Rows swapped in pairs by one turn or mirror: which row each one swaps with
K573: [ 19 -13  29  -6 -14  21  34 -22   1 -28 -30   2 -18 -19 -15  30 -14  -2
  -2 -17 -21 -15  14 -10  -3 -17   6]
K742: [ 11  -6  -7 -14 -30  14  23   9  29 -23  17 -10  -9 -24 -29   9 -13 -39
   7 -16  42 -36  -3 -15   2 -19  21]
K605: [ 15 -22  -7  30   9  -7  16  13   9  -7   3 -26  -5 -30 -24  -2 -14  19
  27  17  17 -28   4  -6 -12  23   4]
K513: [  1  10  -1 -16  18   6  11 -11   0   5   8 -13 -32   8 -13  -7  17 -14
  -2 -11   2 -18 -27 -17  12  -2 -20]
K145: [ 13   3 -15   6  -5  32 -11   7  -2   1  24   1 -13 -19  26 -14  -8 -24
  13  26 -11 -25   7 -12  33  34  26]
K157: [ 11  14  -5  18 -12   6  16   6  -1  -2 -22  13 -18  -2 -12 -15 -11  40
  19   5  38  -4  19   0 -12  10   1]
K613: [ 19 -24 -16  -8  21  25 -15 -14  17 -35   8 -17  13 -20  -8   1 -41 -20
 -14  -6  35  -5   9 -19   6  26  37]
K43: [ 21   5 -19   2   2  27  26 -11   0 -27  10  -2  31 -46  11  26 -17  -9
   0  -6   8  23 -15 -20  -5  11  15]
K291: [ 23   1 -29 -31  -4  28   9   5   1 -27   0 -21 -41   4  -7   4 -20   6
  11 -13  33 -13 -20 -13  38  10   4]
K70: [  4  -3 -23 -13  18  -1 -11  -9   6   3  28  -4   0  -7  34   2  17 -15
  12 -20  -3 -11  10  -9  28 -25  43]
K106: [ 22   2 -23   1 -15  15  35 -12 -12 -13  25   5  33 -41   8  30  -8 -18
  -5   8  11   3  -9 -22   3   8  25]
K510: [  6 -16  20  11 -17   5  37 -13  -7 -10 -18  20 -33 -12  -4  14 -19  10
  -7 -18 -18   3   9 -21  -3 -27   1]
K594: [ -2  10  -2  -3   8   7 -22 -34  26   2   0  43   7 -14  11  13  17  10
 -24 -14  20  -6  14   7   0  10  21]
K743: [-28  -3 -36   3  -2 -24 -25   1  19 -18   4  -5  -3 -34   9   8  14  18
  -2 -24  27 -13  19 -14  -3  14  28]
K826: [  6  -4  -9  -6  -9  15  33   1  -3 -23  18   2  43 -35  12   1 -17 -12
   7  11  13  10 -17 -25  -6  18  23]
K353: [ 19  -7 -13 -10 -37  23  13  15  22 -11  10   2  -3 -12 -29   3  -5 -41
   2 -13  32 -43  -8 -21   4 -10  11]
K358: [ -1  23  -7   4   8  -6   4   6   4   5   2  -2 -30   7 -18 -19   4 -25
   9 -11  22 -21 -36 -30  14   8  -5]
K259: [ -9  -6  25  -2 -20  23  20 -27  10 -14   5  18   2  18  28  22   0   4
 -18 -12  21 -27 -25 -27 -22  -2  20]
K131: [-15 -18  32  10   8  19 -11  -3   9 -17  15 -11   7  13   9 -18 -18  35
   1  -1  -1 -31  43  -4  -6   0  11]
K642: [-26  -1  10 -32  24  22 -20  16  -1 -44   3 -16  -9  10   2  -4 -22  -4
   3 -13  -5  -6   4 -15 -20  16  17]
K796: [  8   0  24  22   0   7  -7 -25   3 -10  -1  -8  13  -1  32  -3 -10   9
  23 -29   9 -38  24 -10  11  -9 -19]
K565: [  2 -13  19  33   6  26 -12 -19   5 -15  11 -16   2   9  33  11 -12   6
  18 -30   3 -20  23 -17   8  -2 -26]
K795: [ 14  12 -14  -3 -20  43 -13  18 -14 -16   8 -19  -3 -29  17   6 -30   8
 -13 -15  32 -35  21  21  -2   4   4]
K699: [ 34 -18 -13  -5  33  31  -8  -3  13 -19   5  -5  23 -16  -2   0 -38 -29
 -11 -18  22  -3   9 -22   8  26  33]
K895: [-21  12  14 -29  24  35 -19   5   4 -41 -11  -8 -21  10  -2  -9  -2 -10
  -6  -5   3 -11  15 -20 -21 -10  22]
K176: [ 17 -10  34  19 -16  17  36 -11   8 -15 -17  19 -28 -14 -11  20 -25   4
  -2  -4 -18   0  14 -34   3  -8  13]
K444: [ 26   8 -20 -31   7  32   2   8   9 -27   2 -23 -35   0   4   3  10   1
  16   0  32 -11 -12   0  26  10  -8]
K161: [ -5  -5 -20 -10   8  13   5  -3   8  14  16   3  -9   2  19  -3  16  -5
  30 -15   1  -9  -1  -9  47 -28  29]
K833: [  0  -1  26  14   5  22 -14 -32  -8  -6  12   0   6 -13  28 -12  -9  13
  12 -23  -4 -27  32 -11  -1  -9 -23]
K346: [-23   3  10 -41  26  36 -13  19   3 -35  -3 -26 -19  16  10  13  -6  -2
  -4  -6   1  -6  10 -15  -8  11  19]
K42: [ 19   5  -3  -4 -19  13  26 -15   3 -30  22   9  45 -42   1  21 -12 -11
   5   9  13  -4  -4 -21  -1  12  30]
K208: [  0  -1 -41  -7  14  11 -15   6  10 -12  26  -1  -3 -18  18  -8  17 -22
  17 -14   0 -10   5 -12  40  -9  29]
K318: [  7  29  -7  35  -6   9 -13  -6 -16 -34 -18   9 -29  11  26  -4 -15   0
  -7 -15   5  -9  -9 -31  15  -5  33]
K611: [-16 -13 -38  -4  -5  -9 -35  -6  24 -15   7 -11   1 -32  -1   7  19  20
   4 -22  28 -20  25 -22  -3   2  36]
K614: [-22  -4   3 -32  29  30 -22  11   7 -39  -9 -13 -10  12   0  -4  -8  -1
  -3  -6  -8   0  16 -17 -20   1  24]
K215: [ -2  -3  27   3  12  15 -13   0  19 -17  31 -16  19   5   9  -6 -24  21
   2  14  -3 -30  43 -17  -9   0  30]
K920: [ 17  -5 -21  -3 -14  29  31   7  -3 -24  21  -4  37 -51  16  18 -11  -9
   2   4   9   3  -2 -23  -9  12  27]
K558: [ 12  21 -15  23  -3   0 -20 -14  -9 -45 -11  19 -22   3  23   3 -17  20
  -7 -25  20  -1  -4 -33   8 -14  22]
K80: [ 36   4 -16 -38   5  17  -9   4  10 -42   2 -30 -35   7   2   4 -12 -12
   5 -12  29  -8 -16 -14  27  12   4]
K825: [ 14  14 -17 -19  18  25  -4   2  -1 -33  -9 -19 -49   2 -11  -3   2  -5
  24  -7  20  -1 -21  -7  30  14   3]
K244: [ 24 -19   1 -12 -39  30  30  19  10 -11   1  -6   1 -13 -13  14 -31 -35
  10 -12  38 -40  -6 -22  11  -7  21]
K77: [ -2   1  -4  16 -13   7   0  -5   0   4 -10 -14 -25 -14 -20 -18 -14  45
  16  -5  46 -15  20  -7  -2  20  -7]
K579: [ 16   7  23  14 -22  12  32  -9   9  -3 -17  30 -22 -18  -3  32  -9  12
  -9  -1 -12   3   1 -21   5 -19   4]
K153: [  4   3   5  -2  18   6 -24 -38   8  -6 -15  41  -8  -6   6   7  10   0
 -23 -16  20   7  13   3 -15   1  16]
K271: [-17   3 -31  12  -8 -11 -24  -6  11  -5   4  -5   5 -28  -3  12  12  23
  18 -20  29 -11  24 -28 -12   3  37]
K425: [ 20 -10  -6  -9 -35  30  26   9  21  -1  10   8  -6 -28 -11  19  -8 -46
   5 -18  35 -39   1 -12   4  -8  14]
K317: [ 25   6  -6   7   0  14  -8  -2  -3  -3  25 -10 -19 -10  25  -8   1 -33
  -9  22  -9 -35  15 -26  26  37  25]
K83: [  6   1 -21   9 -39  26  24  -5  31   3  -1   8 -10 -22 -23   4 -12 -42
  -2   1  22 -35   3 -23   0  -1  30]
K462: [ -9 -11  22 -12 -17   8  21 -32  15 -15  12  10   9   8  31  27   5  10
 -17  -7  19 -22 -36  -9 -10   4  12]
K155: [  4  -7  25   3 -10   6  35  -8   2  -5 -15  17 -36 -23 -14  17 -21  13
 -12  -4 -16   7  11 -13  -7 -17  18]
K246: [-13 -17 -35   7  -4  -2 -22  -8  19 -12  -2 -16 -13 -48   4   9   1  22
   5 -13  27 -19  27 -19   3  -5  43]
K575: [ -6  -7  26   1 -12  22  26 -28  -1 -11   6  11  11  26  19  32 -13  -4
 -15   1  18 -29 -16 -16 -23  -1  16]
K977: [ 16   2   8   9  20   6 -23 -35  19   5  -4  42  -2  -6   4  13   2  13
 -33 -26  21 -14  14  -2  -7  12  16]
K647: [ 13 -21   8  12  11   1   7  13   3  -3   2 -25 -12 -33 -17  10 -21  31
  19   2  10 -22  -2  10  -2  20 -13]
K630: [ 12 -12 -13  11   6  21  -8   1   8 -17  21 -10 -16 -20  34 -15   2 -37
  18  23  12 -33   7 -16  34  23  34]
K415: [ 12 -31  -2 -13  28  33  -8 -10  13 -37   0 -13  28  -9  -1  -4 -44 -15
  -7 -16  20  -1   6 -25  12  22  41]
K459: [-14 -12  24 -11 -12  21  27 -37   9   4  -2  16   8  12  36  28 -13  -7
 -18  -5  13 -15 -21 -10  -8  -1  24]
K86: [ 13  -8 -10   8  -7  24 -16  15 -16  -1  30   8  -8 -15  25 -16  16 -29
   8  14   6 -24  19 -21  24  37  21]
K897: [  1  -6  27   1   1  23   7  14  16 -13  23 -10  20  10 -11 -11 -21  28
  18  18   6 -29  40 -10  21  -1  18]
K689: [ 20 -13 -12  -4 -39  24  25  22  23 -26  21   4 -12 -21 -19  10 -14 -38
   5   3  35 -43   1 -13   4  -3  17]
K867: [ -2 -12  24  -7 -20  13  17 -28   0  -7   3  17   3  21  18  18  -1   0
 -23  -4  39 -32 -19 -17 -21  20  26]
K172: [ 13 -15  18  11 -10   8  31   0   5 -10 -29  10 -29 -18  -9  22 -20  16
  -8  -3 -26   5   4 -17   1 -18   8]
K627: [ 12   3 -22 -17 -12  41 -13  24 -10 -19   4  -4 -12 -24  22  -4 -40   7
 -23  -2  42 -23  14  13  -9  12  16]
K193: [  7  11 -10  15 -16  -3  -5  -2   3  10 -12  12 -18  -6  -1 -17 -19  38
  13  -2  32   8  23  -1 -28   9   3]
K664: [ 17  -3  10  31   9  10 -12 -21  -1  -1   7 -13  15  -5  28   3 -15  -4
  25 -28  -3 -31  23  -4 -14 -11 -18]
K785: [  8   0 -11  20  -9   6  -2  -6  -5   4 -12  -6 -19   4  -9 -27 -18  42
  27   4  33  -5  17 -26  -7  16   5]

K77 swaps with K825
K215 swaps with K70
K43 swaps with K867
K630 swaps with K833
K161 swaps with K897
K510 swaps with K689

Rows swapped in pairs by one turn or mirror: which row each one swaps with
K702: [ -9  22   1  17 -39 -19   6  15 -33  10  -3  -5  49  -3 -20 -16  -6   6
  20]
K822: [-10  21   8   4 -18 -22 -12 -31  -5   4 -25  -1  22  18 -19 -17   2  10
 -37]
K482: [ 11  22  15  25  14 -19  30 -20  -8  -4 -22  31  -8 -10  13  -9   9  28
   3]
K391: [  0  25   5  12  -9 -47  33  24 -33  -3 -31 -28  -4  11  25   2   4 -24
 -21]
K645: [ 23  29  -3  -5  -5 -10  25 -10 -23   6  -3 -16  14  19  26  35 -29   7
  -2]
K445: [ 20  24  18   6 -27 -19  30  36 -12 -12 -37  32  15  28 -17  19   8   0
  14]
K788: [ -9  25 -26  20 -16  16  23  32   6   2  -3 -18 -14  18   1   1   8  28
  -5]
K296: [  4  19  -9  24   2   7  -2 -20  -7 -23 -37  18  18 -16   1 -15   3  16
 -29]
K483: [ -4  30  21   2   0 -16  35  -4  -8 -37  -4 -10 -24 -13   2  -6  -6 -23
   5]
K400: [  6  42   6  18 -11   8  21  23  -4 -13  13  29  -9   5  12  33  18  -8
 -13]
K876: [-32  12  27  24 -20   3  -6  30 -24   8 -34  -6   6  -1 -14   8  16  21
  20]
K648: [-12  29 -15 -17  -4  -9 -15  43 -27 -16 -20   3  -3  16  10   8   5   5
  19]
K33: [ -6  21  -1  17  -5  -3   3 -31  -9   3 -30  17  21  -4 -19 -12  15  13
 -43]
K770: [ 13  56   6   1   9  14   6  17 -17   5 -40  16 -13   8 -14 -12   9   0
  15]
K866: [ 13  26  -3  28 -34  -3  24  12 -45 -12  -8  18  35  24 -20  12  -1 -24
   7]
K404: [ -9  19  13   4 -14 -29 -13 -28  -4   1 -26   1  16  23 -21 -19  -3  17
 -30]
K467: [ 14  12 -16   8  12   4  27  -5 -13 -31 -24  16  11 -29  15   4   6  14
 -21]
K385: [  6   7  -7  27 -34  -8  25  13 -41  -7 -15  18  37  13 -21  -2   2 -20
  23]
K66: [ 12   5   9  -3  -7 -14  31  10 -21 -58 -23   3  -8  -7  24   5   1  -3
  -3]
K831: [-15  29  -9  32  -9 -15  43  26 -18  30   5 -12  -4 -11   9  17   7   9
 -11]
K366: [  1  16  -7  18  -2  -2   2 -28  -5  -2 -40  25  19 -10  -8  -2  13  12
 -38]
K236: [ -7  24  12  12 -27  -8  -4  33  -4 -18  -5   8  -8   3  13  53  -2  16
  -7]
K128: [-33  10  13  28 -32  -2   0  27 -24  19 -20 -15   5  -5 -23   6  11  28
   9]
K940: [ -4  33   6  14 -37 -22   9  16 -31  14  -6  -3  45  -4 -22 -14 -11   9
  20]
K283: [ -3  12  -2  15  -1   8  -2 -25  -3 -18 -21  13  25  -6  -7  -2   4  11
 -48]
K420: [  3  38   4  12   0   4  24  15  -8 -12  18  24  -6   8   8  40  18  -2
 -18]
K859: [ -3  45   5  10 -26 -28  13  13 -23  15   5  -3  34 -19 -15  -9   3  26
  18]
K192: [ -6  29 -17  12 -26  16  21  39   1   0   7 -11 -13  20   3  -2   9  32
  -4]
K231: [  7  49  14 -20  17 -14  22 -15  -2   0  -6  -4  -7  -1  21   7  -4 -16
  -7]
K430: [-13  -4  -6   3 -23 -20  27  23   3 -19 -43 -18 -22  26   1  -9  -3  -6
 -22]
K50: [ -4  18  -1  13  -4  -3  -1 -29  -8   7 -21   8  34  -6 -16 -14   2   6
 -45]
K992: [-31  22  19  27 -23   9  -5  31 -24  13 -31  -4   9   3 -17   7  17  25
  18]
K470: [  3  11  40  14 -19  -9  34 -31  -2   7 -35 -27   9  11  -7   0 -12  -7
 -10]
K307: [ 40  12  12   9  -4  -7  17  -8 -28   1 -31  -3   8  23  17  27 -21  21
  11]
K658: [-11  46 -10 -14   8   5 -12  29 -15 -13 -31   3 -14  11   6 -16   0 -11
  10]
K248: [ 10  22  20   6  -3 -37  33  16 -30  -6 -27 -30  -6  11  26  -4  -2 -13
 -32]
K63: [ -5  21  -5 -17 -20  -4  -6  34 -19 -18 -11   4   1  22  20  25  -6  16
  28]
K117: [ 19  38   0 -16   0 -11  29 -25  -2   6   1 -10   0   7  27  12 -19  -8
 -11]
K249: [  0  18 -28  -3 -11   2  30  14  18 -17 -14 -14 -22  19   4 -21   8  12
 -13]
K799: [  2  15  18   0 -24 -43 -13 -15   2 -10 -27   0  10  36 -13 -16  -4   8
 -17]
K206: [  3  27  -5  18 -13 -37  27  35 -41  12 -12 -15   4   8  32  22   8  -7
 -18]
K26: [  6   8   6  -4 -15 -11  26  18 -16 -52 -25   8 -10  -9  30  -2  -4 -12
   2]
K237: [ -1  15  43  13 -24  -4  37 -30   3  12 -30 -21   6   7 -10   4  -8  -5
  -8]
K660: [  4   1  -2  28 -43  -9  16  18 -40  -3 -16  13  45  11 -17  -9  -4 -11
  17]
K583: [ -5  18   1  23 -41  -1  18  18 -50 -17  -6  15  35   6 -12  -6  -4 -25
  11]
K529: [-37  19  34   6  -2 -14  -7  12 -29  -1 -46  -3  -7  -3 -10   1  20  -3
   9]
K946: [  4  23   9  13  -8 -35  35  17 -33  -1 -36 -33  -9  13  26  -2  -3 -19
 -28]
K368: [ -9  24 -31  15 -21   7  24  23  17   0   0 -13 -14  16   4   2   8  30
  -5]
K606: [ -6   5  36  13 -25 -19  27 -18   0  13 -32 -31   1   6 -18  -8  -7 -12
 -18]
K447: [ -1   9  27   8 -35   7  32 -17  12  16 -10 -12  14   5  -5  25 -14  11
  15]
K354: [ -9   6  -7  18 -45  -5   7  13 -46  -4 -12  11  41  14 -19 -13  -7 -10
  10]
K268: [ 10  21  -6  19 -26   0  22  22 -31 -17  -6  37   2  30   2  17   7 -34
  -3]

K658 swaps with K645
K66 swaps with K400
K529 swaps with K447
K660 swaps with K33
K391 swaps with K368
K831 swaps with K430
K702 swaps with K822

Rows swapped in pairs by one turn or mirror: which row each one swaps with
K288: [ 22  -3  17 -19 -15  -6  -6   4 -14   9  13  15 -15 -18 -12 -30  19]
K15: [ -3   8  -3  22 -21  23  -1 -28  34  -5 -30 -16  26  -7 -10  -6   2]
K110: [ -9  -2   8  11 -10  -9   0 -17  28  33   0   5 -13 -22 -26  19  -3]
K993: [ 28 -14 -21  16 -11   6  28   6 -30   1  23  12   0   7  16  -1  -3]
K938: [ -4   4  -4  21 -19  27  22 -33  27   0 -31  -9  29   0  -9   0   2]
K468: [  6  -4  17   5 -16  25  37 -23 -15 -16  -6  15  12  22  -7 -14   7]
K126: [ 29   4 -17   7 -23  -4  45 -20  21   4 -17   3   9  28  17 -17  -2]
K74: [-17  32 -10 -19 -22   9  -4  13  30 -18  -4  -2   8   0 -19 -12  -7]
K987: [ -8  -4  22  -5   3 -17  21   8  -1  21 -10  10  -6 -24 -37 -14 -14]
K292: [-12  13  -5 -16  -2  -7  -8   5  24 -13  25 -16  20   9  21 -23 -21]
K78: [ 34 -10 -27  13 -12  -6  12   7 -16  21   8   5  -5  -6  27  13   9]
K654: [-31  -1  -4   9  -4 -13  21 -15  18  29  -5  13  38 -14 -18 -14  10]
K355: [-16 -13  30 -23  -6 -19  -7  -9  14 -16   8  16 -14  -3 -19   1 -16]
K617: [ 10  29  16  23   2 -13 -10  -4  17   6 -17 -15   1   9  16 -39   9]
K807: [ 27  -4 -16  18 -26  -3  23  10  -8  -1  33   0  -7  24  17   3   8]
K816: [ 29 -11 -27  19  -2   6  24  -5 -22  10  17   0  -8 -15  24   6   3]
K581: [ -2 -14   4 -14   1 -34  10 -15  44  19  14   5 -11  -3  10 -13 -24]
K177: [ -6 -30  -3 -11 -26   2   9  -6   5 -38  -7   5  34  -6   9 -26  15]
K773: [ -4  -3  -2  18 -16  -2   6 -12  24  34   6   8  -8 -26 -31  11   5]
K999: [-10  -1   9 -35  -3 -34   8 -31   7   4  -6   3  25  -1 -24 -12 -14]
K124: [ -8   4  -9 -26   5 -18 -21  -7   0  -4  16 -12  35   3  25 -11 -20]
K435: [ 41 -21 -13   7 -20 -11  11  12 -26  -2  13   9  -3  12  16   0  -2]
K610: [ 17  14   7  -9  -4  22  32   7  13  11 -19 -17 -14  33  -4 -20  -2]
K693: [  1   7  -6 -23   7 -10 -20   9   9 -20   7 -11  15  -1  19 -19 -36]
K623: [ -7   4  -5 -27   0  -2 -11   1   8  -7  12  -5  35  -4  31 -13 -33]
K815: [ -3 -15   1  26 -23 -12   7 -14  14  30   3   5  -8 -18 -33  17   3]
K123: [ 38  -7 -12   8 -24   1  14   6 -24   8  15   7  -4  11  25  15  -3]
K490: [ -1  18 -25 -23   6  -8  -7  -1  10 -16  -3 -20  18 -20  20 -13 -25]
K252: [  1 -24   1  34 -15  33  12  -6  10   2  21   8 -16  -3   9  -5  16]
K954: [  6  -3  37 -14 -13  17   2 -15 -18  34 -12 -10   7 -12   6 -24  13]
K509: [-24 -39   0  -7   2  -6  30   8  32   0   6  -9  -9   9   3   7 -13]
K766: [ -5  10 -22 -21  11  -7 -14   4  15   1  -3 -14  34 -12  34 -15 -18]
K943: [-23   5  17 -28   9  22   3  -6  12  33 -18  10   9   3   2 -18   1]
K519: [-10  14   4  15 -17  19   0 -28  25   1 -30 -21  33  -2 -16 -15  -5]
K325: [-18 -32   1 -18 -40 -16  14   3   0 -10 -24  -1  22 -16  -5  16   6]
K200: [-18 -14 -21  30 -13 -40  30  11  14   4   5  15  14  -5   0  -2  12]
K169: [  4 -26  14  23  -9   8  22 -14   3 -23 -45 -13  14  -3  -4 -16  -6]
K279: [ -2 -34  -1  -2 -28   2  11   2  11  -1 -33  13 -11  14   6  29  15]
K450: [ -1  -4  -5 -26   9  -7  -9   5   2  -8  13  -4  39   2  22 -33 -26]
K711: [ 24 -28  17  13 -11 -10  19 -50 -12   0 -12   1   4  18  -1  -3  10]
K998: [ 34  -7 -19  11 -19  -9   8  -6 -33  10  17   1   6  18  20   9   9]
K649: [ 17  -3  14  28 -20 -15 -16 -20  18   7 -36 -12  -7   3  -4   0  16]

K110 swaps with K938
K617 swaps with K200
K123 swaps with K623
K816 swaps with K490
K993 swaps with K693

